Each row has a name. Each piece below is followed by the name of the row it came from, unless a question asks for something else. Each question is about the rows just above it. Some pieces are copies with a little noise. Places in a row count from 1.

[131 142 139  94 109 157 134 123 149  74 157 149 125 137 128 118  83 166
  88 129 120 100 130 135]  z_88
[108 169 173  88 129 162 131 106 134  94 115 163 112 156 119  85 134 195
 120 116 101 130 181  95]  z_551
[120 143 197 118 120 144 167 132  92 112 109 148 101 208 145 107 124 190
 128 170 142 110 150 102]  z_72
[120 143 197 118 120 144 136 132  92 112 109 148 101 208 114  68 124 190
 128 170 142 110 150 102]  z_137
Where in the named rows is [181]? : z_551, 23
Row and place of [167] in the named rows: : z_72, 7
which: [120 144 196 118 120 144 135 133  92 112 109 148 102 208 114  67 124 189
 128 170 143 110 150 102] : z_137
which: [131 142 139  94 109 157 133 123 150  74 157 150 125 137 128 117  83 166
  87 130 120 100 130 136] : z_88

[128 131 164 124 108 122 153 131 132 143 128 112 153 147 160 136 149 119
 151 124 146 103 130 163 133 132] = z_449
[149 119 143 132 164 111 133 124 130 108 122 132 103 136 128 128 124 146
 131 151 153 147 131 163 160 153] = z_661
[140 124 129 132 135 132 128 122 119 142 126 108 122 134 139 100 112 122
 124  96 111 128 112 126 113 158] = z_253
[123 113 125 157 142 115 118 138 114 114 115 128 128 117 155 107 140 124
 109 123 126 146 104 128 137 148] = z_922
[123 113 125 157 142 115 118 138 114 114 115 128 128 144 155 107 140 124
 109 123 126 116 104 128 124 148] = z_444
[164 131 153 146 112 132 124 108 124 103 128 143 149 131 132 119 163 160
 128 147 133 136 121 130 151 153] = z_864
which: [129 131 163 125 107 123 154 131 132 143 128 111 151 148 161 134 150 120
 151 123 147 102 129 162 133 132] : z_449
Put [133 132 128 131 164 124 108 122 153 131 132 143 128 112 153 147 160 136
 149 119 151 124 146 103 130 163] back in order: which row is it? : z_449
which: [149 119 143 132 164 111 133 124 130 108 122 132 103 136 128 128 124 146
 131 151 153 147 131 163 160 153] : z_661
which: [139 125 129 133 136 132 127 121 119 142 126 107 121 134 138 100 112 121
 123  97 111 128 112 126 112 158] : z_253
Put [103 108 112 119 122 124 124 128 128 130 131 131 132 132 133 136 143 146
 147 149 151 153 153 160 163 164] back in order: which row is it? : z_449

[184 182 172 155 190  83 122 130 107 143  82] -> z_645
[131 106 132 127 131 129 131 129 125 132 124] -> z_754
[141 154 135 137 188 141 131 131 127 128 113] -> z_181
Where in the named rows is [125]? : z_754, 9
[107] is at row and place : z_645, 9
[106 124 125 127 129 129 131 131 131 132 132] is which row reordered? : z_754
which: [141 154 135 137 188 141 131 131 127 128 113] : z_181
Where in the named rows is [143]? : z_645, 10

[129 117 116 130 154 139  79 125 129 123 105 108 109]  z_533
[154 140 126 109 120 132 111 194 125 123 145 127  94]  z_396
[133 147 128 156 139 147 115 141 131 105 187 108 107]  z_837
[136 121 120 145 150 148  85 128 129 119 151 124 123]  z_876
[129 117 116 130 154 139  79 125 129 123 139 128 144]  z_21
[116 110 112  85 126 122 107 126 133 124 122 146 157]  z_882
[112 125 105 145 137 121 100 122 136 113 138 101 126]  z_268
[111 155 109 132 127 123 120 125 194 140  95 126 145]  z_601
[194 126 127 145 155 140 109 132 123 125 111 120  94]  z_374
[153 139 157 135 134 148 117 173 118 131 167 161 125]  z_705
Put [127 132 126 109 194 145 111 154 123  94 120 125 140] back in order: which row is it? : z_396
Put [120  94 194 126 127 145 155 140 109 132 123 125 111] back in order: which row is it? : z_374
which: [135 147 130 155 139 148 113 140 133 106 189 109 107] : z_837
[113] is at row and place : z_268, 10

[ 79 140 110 126 108 127 130 138 150 128  90  56 144 126 112 123 133] : z_960
[106  98 167 125 121 149  69 145 152 168 118  95 147  88 113 184 185] : z_690
[119  98 145 131 124 154  88 120 136 113 105 118 125 146 120 135 103] : z_55
[113 103 156 160 108 141 141 162 133 106 152 137 145  96 135 117 128] : z_569
[ 79 140 110 126 108 127 130 138 150 128  90  56 144 126 112 123 105] : z_247
[107 134  92  97 103 116 159  83 135  79  81 138 154  99 110 119 130] : z_672
[129 134 149 142  69 112 108 119  98 106 166 127 128 128 138 122 127] : z_582
[129 134 149 142  69 112 108  93  98 106 166 127 128 128 138 122 127] : z_816
[137 117 146 105 141 135 162 156 113 133 128 145 108 141 103 160  96] : z_712
Put [ 96 160 103 141 108 145 128 133 113 156 162 135 141 105 146 117 137] back in order: which row is it? : z_712
[147] is at row and place : z_690, 13

[174 128 111 182 139  93 177 132] : z_221
[181 139  93 177 174 128 111 132] : z_640
[188 127 174  73 110  92 173 183] : z_920
Row and place of [188] in the named rows: : z_920, 1
[132 181 139  93 177 174 128 111] is which row reordered? : z_640
Row and place of [73] in the named rows: : z_920, 4
Put [111 182 139  93 177 132 174 128] back in order: which row is it? : z_221

[128 122 155  95 144 144 123  90 166 131 113 133  77  95] -> z_16
[108 126 104  97 139 107 101  90  97  86 152  96  90 144] -> z_231
[149  89 116 108 126 157 163 107 139 147 147 143 141 118] -> z_254
[144 133 127 126 139 143 171 136  94 141 161 173  79 180] -> z_708
[101 125 145  96 122 149 109 150 100 161 121 152 117 120] -> z_707
[101 120 161 122 144 109 117 152 100  96 149 125 150 121] -> z_11
[163 126 118 149 143 108 107 157 147  89 141 116 147 139] -> z_925
[ 83 156 151 125 121  86 159 129 160 153 146 129 121 116] -> z_756
[125 161 151 117 109 149 152 120 100 122 101 121 144  96] -> z_142
which: [125 159 151 117 109 147 153 119  98 121 103 121 144  98] : z_142
Which row holds these entries in another order? [151 117 109 149 152 120 100 122 101 121 144  96 125 161] : z_142
[144 109 117 152 100  96 149 125 150 121 101 120 161 122] is which row reordered? : z_11
[121 101 120 161 122 144 109 117 152 100  96 149 125 150] is which row reordered? : z_11
[141 161 144 139  79 133 143 126 171 180 127  94 136 173] is which row reordered? : z_708
Row and place of [160] in the named rows: : z_756, 9
[ 77  90  95  95 113 122 123 128 131 133 144 144 155 166] is which row reordered? : z_16

[153 141 129  94 147 156 160  94] -> z_384
[128 150 152  87 145 105 127 146] -> z_305
[128 122 143 106 142 145 131 115] -> z_827
[ 88 106 124 183 103 127  67 174] -> z_170
[122 167 184 128 146 125  84 130] -> z_487
[121 117 127 160 113 102 112 158] -> z_438
[123 130 184 125 167  84 128 146] -> z_944
[145 130 108 155 117 138 157 112] -> z_506
Which row holds these entries in another order? [146 128  84 167 125 184 130 123] : z_944
which: [128 149 152  86 145 105 128 146] : z_305
Row and place of [105] in the named rows: : z_305, 6
Put [ 84 123 125 128 130 146 167 184] back in order: which row is it? : z_944
[124] is at row and place : z_170, 3
[152  87 127 146 128 145 150 105] is which row reordered? : z_305

[132 124 126 124 124 131 126 127 129 127 133 161 197 169 142]  z_798
[161 126 133 123 127 131 169 127 143 197 132 124 124 126 129]  z_689
[124 124 161 126 197 129 169 133 143 127 126 132 127 124 131]  z_987
[142 169 197 161 133 127 129 127 126 131 124 124 126 124 132] is which row reordered? : z_798
which: [161 126 133 123 127 131 169 127 143 197 132 124 124 126 129] : z_689
Put [131 124 127 132 126 127 143 133 169 129 197 126 161 124 124] back in order: which row is it? : z_987

[111 136 153 140 143 105 150 122 106 143 146 148 110 102 168 100 151 104
 151 145 110 139 112 108 109 153 109 120 104 104 141 134 144] = z_693
[129 112 146 132 125 143 147 126 145 124 133 120 145 112 152 118 148 108
 116 146 143 104 114 145  96 144 134 124 132 111 126 121 141] = z_553
[140 153 109 135 139 105 102 144 110 120 110 143 112 153 100 141 106 151
 146 104 109 150 151 108 168 104 134 122 111 148 143 145 104] = z_918
[141 109 108 105 138 151 149 143 148 153 114 120 151  98 110 150 108 112
 121 128 109 103 103 150 112 149 106 151 114 158 141 144 163] = z_814
[ 92 149 126 117 109 107 105  92  97 143 155 142  89 146 118 130 125 157
 146 110 136 176 146  96 156 107 116 142 155 128  96 101 123] = z_929
[120 112 107  77 122 154 150 114 142 176 122 121 139  94 109 156 108 117
 123 126 114 116 103 143 116 150  78 173 140 158 114 123 192] = z_724
[126 160  90 104 136  98  94 128  95 150 122 153 102 147  72 161  87 169
 163  77  96 164 150  95 182  97 102 150 122 169 129 140 125] = z_24
[174 107 117 132 153 149 151 174 161 117  89 116 175 109 123 138 117 104
 115 136 107  83 109 162 107 150 133 117  88 143 170 165 135] = z_644
[117 127 159 155 116 126 129 114 127  98 144 125 123 137 166  97 160 125
 123 144 156 130 133 127 120 127 156 100 144  86 115 109 106] = z_340
[145 104 140 153 109 135 139 105 102 144 110 120 110 143 112 153 100 141
 106 151 146 104 109 150 151 108 168 104 134 122 111 148 143] is which row reordered? : z_918
Row and place of [87] in the named rows: : z_24, 17
Put [123 101  96 128 155 142 116 107 156  96 146 176 136 110 146 157 125 130
 118 146  89 142 155 143  97  92 105 107 109 117 126 149  92] back in order: which row is it? : z_929
which: [143 108 108 105 137 151 148 144 149 154 114 120 150  97 111 150 108 111
 123 130 107 103 104 149 112 150 104 152 114 157 140 144 164] : z_814
Where in the named rows is [164]? : z_24, 22

[100  85 111  94] -> z_613
[167 110  83 127] -> z_238
[149 145 160  94] -> z_192
[ 72 172 184  70] -> z_729
[88 67 78 95] -> z_592
[67 87 95 78] -> z_411
[ 72 162 184  70] -> z_680
Where in the named rows is [111]? : z_613, 3
Which row holds these entries in another order? [78 95 87 67] : z_411
which: [ 99  88 114  93] : z_613
which: [ 72 172 183  70] : z_729
Row and place of [110] in the named rows: : z_238, 2

[114 116 112 161] : z_555
[124 107 132 138] : z_512
[ 65 102 133 144] : z_19
[129 128 128 126] : z_952
[160 123 109  87] : z_550
[130 126 128 133] : z_510
[125 127 134 125] : z_649
[125 127 125 135] : z_694
[128 129 129 127] : z_298
Put [125 135 125 127] back in order: which row is it? : z_694
[132] is at row and place : z_512, 3
which: [124 107 132 139] : z_512
Put [133 126 130 128] back in order: which row is it? : z_510

[194 100 137  92 146 170 129 154 181 168 118] : z_280
[167 186 147 173  86 201 152  65 110 180 161] : z_552
[ 78 189 129 188 149 133  88 183 180 135 170] : z_155
[201  72 153  94 155 165 141 160 133 182 104] : z_701
[195  80 122  92 149 211 139 134 180 178 130] : z_476
[192  71 124  87 172 208 141 139 139 182 132] : z_250
[187  89 119  89 191 190 130 136 132 174 125] : z_141
[194 135 113 107 171 167 131 129 128 151 105] : z_622
[189  78 149  88 188 183 133 170 135 179 129] : z_222
[201  65 161  86 152 180 173 166 147 186 110] : z_605
[199  78 121  98 147 176 142 134 157 179 106] : z_524
which: [195  80 122  92 149 211 139 134 180 177 130] : z_476
Put [149  88 188 183 133 170 135 179 129 189  78] back in order: which row is it? : z_222
Put [110 201  65 161  86 152 180 173 166 147 186] back in order: which row is it? : z_605
which: [191  78 148  88 188 183 133 168 136 178 128] : z_222
Row and place of [211] in the named rows: : z_476, 6
which: [194 100 134  94 144 170 128 156 180 167 120] : z_280

[135 104 121 132 100 168 130  97  67  85 159 156 130 147 168 137 115 156
 146] : z_561
[154  71 159  46 185 139  70  93 175  92 143 141 123 116  96 179 111 138
 167] : z_863
[159 115  85 106 172 102  80 155 131 104 160 135 144 147 125 168 162 129
 152] : z_856
[173  98  95  88 192 109  56 141 141 104 161 137 148 137 118 183 163 133
 161] : z_109
[168  97 159 104 168 156  67  85 147 135 121 130 146 100 115 156 131 132
 137] : z_283
[154] is at row and place : z_863, 1
which: [155  71 158  46 185 139  68  91 176  92 142 142 123 117  96 178 112 138
 167] : z_863
[ 67  85  97 100 104 115 121 130 131 132 135 137 146 147 156 156 159 168
 168] is which row reordered? : z_283
[167 138 111 179  96 116 123 141 143  92 175  93  70 139 185  46 159  71
 154] is which row reordered? : z_863

[121 129 133 129 122 132] = z_974
[121 126 142 124 148 115] = z_999
[100 122 179 113 202  82] = z_378
[141  78 172 102 109 140] = z_61
[179 113 100 202 123  82] = z_496
[131 129 133 129 122 133] = z_443
Row and place of [148] in the named rows: : z_999, 5
Row and place of [141] in the named rows: : z_61, 1
[ 82 202 113 179 122 100] is which row reordered? : z_378

[ 66 119 148 182 149 155 137] = z_133
[179  80 178 137 114 121  94] = z_35
[183  62 107 133 117 135 152] = z_199
[162 138 159 102 157  85 171] = z_891
[162 138 159 102 157  85 122] = z_728
[173  80 178 137 114 158  94] = z_778
[162 138 160 102 161 173 107] = z_779
Row and place of [62] in the named rows: : z_199, 2
[160] is at row and place : z_779, 3
Where in the named rows is [122]? : z_728, 7
which: [ 65 119 149 182 148 155 137] : z_133
Row and place of [179] in the named rows: : z_35, 1
which: [179  80 178 137 114 121  94] : z_35
which: [184  62 107 135 117 134 151] : z_199

[136 111  97 130 104 111 164 144 137  93]  z_417
[129 102 157 119 157 187 125 165 169 124]  z_243
[ 99 128 149 133 159 145  96 129 133 181]  z_785
Which row holds these entries in another order? [157 119 187 157 165 129 125 102 124 169] : z_243
which: [136 112  97 130 103 110 164 143 137  92] : z_417

[118  96 110  97 124 123 143] : z_409
[124 102 119 122 203 107  85] : z_894
[124 154 132 143 172 121 103] : z_364
[135  99 106 112 120 123 140] : z_191
[ 78 111 125 123 137 139 128] : z_906
[ 78 111 125 123 203 107  85] : z_376
Where in the named rows is [112]? : z_191, 4
[103] is at row and place : z_364, 7
which: [123 153 132 142 173 121 103] : z_364

[ 79 147  97  54 127] : z_639
[163  83 102 148 161] : z_855
[158  99 117 155 144] : z_296
[ 78 147  97 127  54] : z_931
Which row holds these entries in another order? [ 54  79  97 127 147] : z_639
Put [144 158  99 117 155] back in order: which row is it? : z_296
which: [163  85 102 149 162] : z_855
which: [156 101 118 156 144] : z_296

[141 175 155  86 151  95] -> z_755
[160 187 196  81 174  97] -> z_917
[141 141 166  95 167  79] -> z_953
Where in the named rows is [175]? : z_755, 2
which: [140 141 166  96 168  79] : z_953

